In the rows, 128 means zero.
Rotation paths and how fast each direction turns (degrees a step):
Each turn is a multiple of 5 degrees from 10 to 175, or 0.
Each row of a path follows its step; steps can be skipped.

step 0: [130 129 130 127 142 129 135 123 136 125 121 120 128 124 139 135 127 130
 127 137 126 125 121 135 135 126 115 124 120 129 137 122 122 130 131 124
 132 124 129 133 131 128 129 114 136 140 119 120 130 121 130 134 107 128
 129 142 135 125 131]
step 1: [131 143 129 133 136 122 137 116 132 120 124 115 126 132 116 117 136 130
 129 130 128 123 135 130 136 116 123 125 125 127 125 125 121 130 121 123
 132 136 129 124 133 133 137 118 143 126 128 135 128 131 128 131 125 133
 115 115 131 132 120]
step 2: [134 116 121 135 128 125 128 134 134 120 114 115 125 129 127 129 127 124
 122 137 123 137 137 130 123 130 124 126 138 130 117 125 115 134 127 128
 137 127 128 137 127 132 135 129 132 142 130 122 128 129 120 136 108 130
 123 127 134 123 133]
step 3: [125 139 121 129 119 127 133 116 136 121 122 118 129 123 120 118 134 124
 126 123 132 124 122 126 133 128 113 126 125 130 136 120 135 132 123 129
 136 130 134 129 142 138 122 121 140 141 136 130 128 123 126 122 117 117
 125 135 128 119 128]
step 4: [129 133 133 125 138 128 129 135 130 126 130 121 131 135 133 124 120 123
 128 132 131 120 139 133 137 128 127 131 134 121 120 142 121 125 122 125
 139 132 129 140 140 134 133 119 145 133 129 127 126 126 126 137 118 124
 129 114 132 113 127]
step 5: [127 133 119 139 129 135 124 121 132 133 111 120 117 125 118 129 136 133
 122 132 139 126 126 134 132 125 125 116 141 128 123 124 128 127 121 121
 135 135 135 136 124 128 132 124 132 140 121 132 142 131 120 123 120 124
 135 129 124 118 130]
step 6: [125 127 131 136 133 128 136 123 130 124 122 114 132 136 118 119 122 132
 119 128 130 121 130 125 134 134 119 132 127 119 128 135 133 126 114 137
 125 134 130 127 136 131 117 134 137 128 137 127 131 134 133 142 108 128
 137 131 130 125 135]
step 7: [127 132 121 133 134 130 129 121 133 123 127 131 118 135 121 116 123 115
 120 134 131 114 130 137 119 138 130 129 136 132 134 126 129 124 122 124
 138 126 134 141 128 128 127 113 130 130 128 129 136 124 120 127 122 127
 135 113 142 127 132]
step 8: [123 129 117 137 133 131 126 137 135 142 127 122 110 138 127 124 129 130
 128 136 132 122 125 128 141 129 117 115 127 130 133 129 127 116 117 128
 136 135 131 124 129 136 128 137 137 128 129 118 130 123 131 132 116 128
 124 130 127 126 137]
step 9: [133 124 131 125 135 131 122 119 135 129 127 128 134 130 120 124 122 136
 121 141 134 123 134 138 128 134 120 130 128 126 128 120 138 128 113 130
 126 138 143 127 124 126 125 118 142 134 122 123 125 134 135 122 114 133
 130 123 143 130 122]
step 10: [132 141 123 140 140 129 131 131 142 122 127 115 119 141 128 117 135 127
 133 130 133 130 135 124 128 124 129 127 127 124 134 124 136 127 127 131
 128 132 138 139 117 130 137 129 128 125 125 122 125 125 121 138 122 125
 128 124 143 127 143]
Directions:
[128 128 129 127 131 130 130 127 127 130 128 129 126 129 130 128 129 126
 127 131 127 125 127 129 130 129 127 129 128 128 130 125 126 128 128 130
 128 129 130 125 127 128 126 128 124 127 129 126 131 130 129 128 128 133
 127 126 129 130 130]
40

step 0: [135 125 135 128 122 136 136 130 138 135 126 122 128 132 128 124 129 134
 125 131 138 130 126 148 137 126 129 137 136 130 125 122 131 119 134 127
 117 123 139 128 127 122 128 133 134 130 139 129 134 130 142 114 135 137
 121 129 137 132 117]
step 1: [116 127 118 142 131 127 136 124 142 130 138 121 126 128 138 112 122 125
 119 130 124 137 116 131 126 131 140 128 128 127 130 131 129 127 127 125
 128 131 131 145 118 128 128 119 127 129 123 125 119 126 130 120 124 120
 122 125 126 117 121]
step 2: [129 140 124 122 138 127 114 133 123 138 123 123 132 117 121 124 123 134
 123 133 125 134 124 134 130 132 139 139 122 127 135 122 134 128 121 131
 125 132 145 127 133 137 134 135 125 133 117 120 121 129 124 137 126 126
 131 122 117 124 138]
step 3: [128 132 117 126 117 128 131 131 127 121 117 146 130 120 127 126 119 125
 132 138 130 129 130 134 142 123 122 134 126 136 130 121 127 120 121 131
 120 139 132 122 115 129 121 129 135 133 123 139 133 138 122 134 138 126
 134 130 124 134 117]
step 4: [130 130 114 129 127 124 135 121 120 111 124 122 133 132 141 127 118 130
 136 127 123 118 117 124 131 126 126 132 130 130 133 133 140 143 124 122
 136 124 122 137 126 127 132 125 128 117 131 129 142 135 121 125 121 117
 131 130 121 133 131]
step 5: [130 131 130 128 130 134 120 134 130 128 121 125 142 136 117 135 124 139
 130 125 127 126 125 138 130 133 118 135 125 125 119 130 136 143 129 133
 122 123 129 122 131 125 126 131 132 121 144 116 132 123 143 126 127 136
 141 131 119 119 128]
step 6: [122 121 124 134 114 120 129 131 137 125 141 134 127 132 119 130 125 137
 130 133 136 130 128 138 118 132 123 129 112 123 119 123 127 123 136 120
 121 128 126 131 124 122 122 115 122 133 130 129 124 131 124 111 129 124
 136 120 134 128 116]
step 7: [119 122 117 122 122 133 124 127 127 131 138 118 122 121 131 132 131 132
 128 133 123 126 127 122 118 133 142 135 127 123 133 121 127 113 130 123
 134 122 142 138 139 132 133 127 126 118 136 123 139 130 122 123 132 121
 124 126 121 119 140]
step 8: [121 136 129 120 131 134 129 130 133 132 118 126 125 125 130 131 115 122
 119 138 126 136 133 128 146 129 129 133 129 127 120 133 120 107 133 127
 117 138 121 117 128 129 137 135 127 121 129 121 129 125 139 128 137 126
 133 126 122 123 133]
step 9: [116 129 124 121 126 111 128 136 127 122 126 122 128 124 145 108 127 130
 133 131 131 126 120 136 127 128 126 132 135 122 128 134 124 130 131 123
 129 138 122 125 125 123 135 128 125 132 122 135 127 126 128 135 134 116
 138 123 136 144 121]
step 10: [117 122 125 129 126 134 133 127 121 129 121 121 144 125 128 121 130 131
 118 123 120 123 131 143 122 115 124 133 124 128 138 136 137 142 126 135
 134 129 141 130 133 128 132 135 136 126 130 130 135 132 130 128 141 133
 127 132 132 128 142]
Directions:
[131 129 127 124 130 126 132 130 127 128 127 131 125 127 129 131 129 127
 129 130 128 129 128 127 129 127 129 129 127 128 128 130 128 125 129 127
 128 128 129 126 126 130 127 127 127 127 131 128 131 129 125 130 128 127
 125 128 126 128 130]
80
[127 125 128 126 130 124 127 129 126 130 127 128 130 125 123 129 128 129
 130 129 128 129 129 128 128 126 128 128 126 127 127 129 128 129 130 129
 129 128 131 129 127 125 128 125 129 131 127 129 127 129 127 131 128 128
 131 126 131 128 128]
100
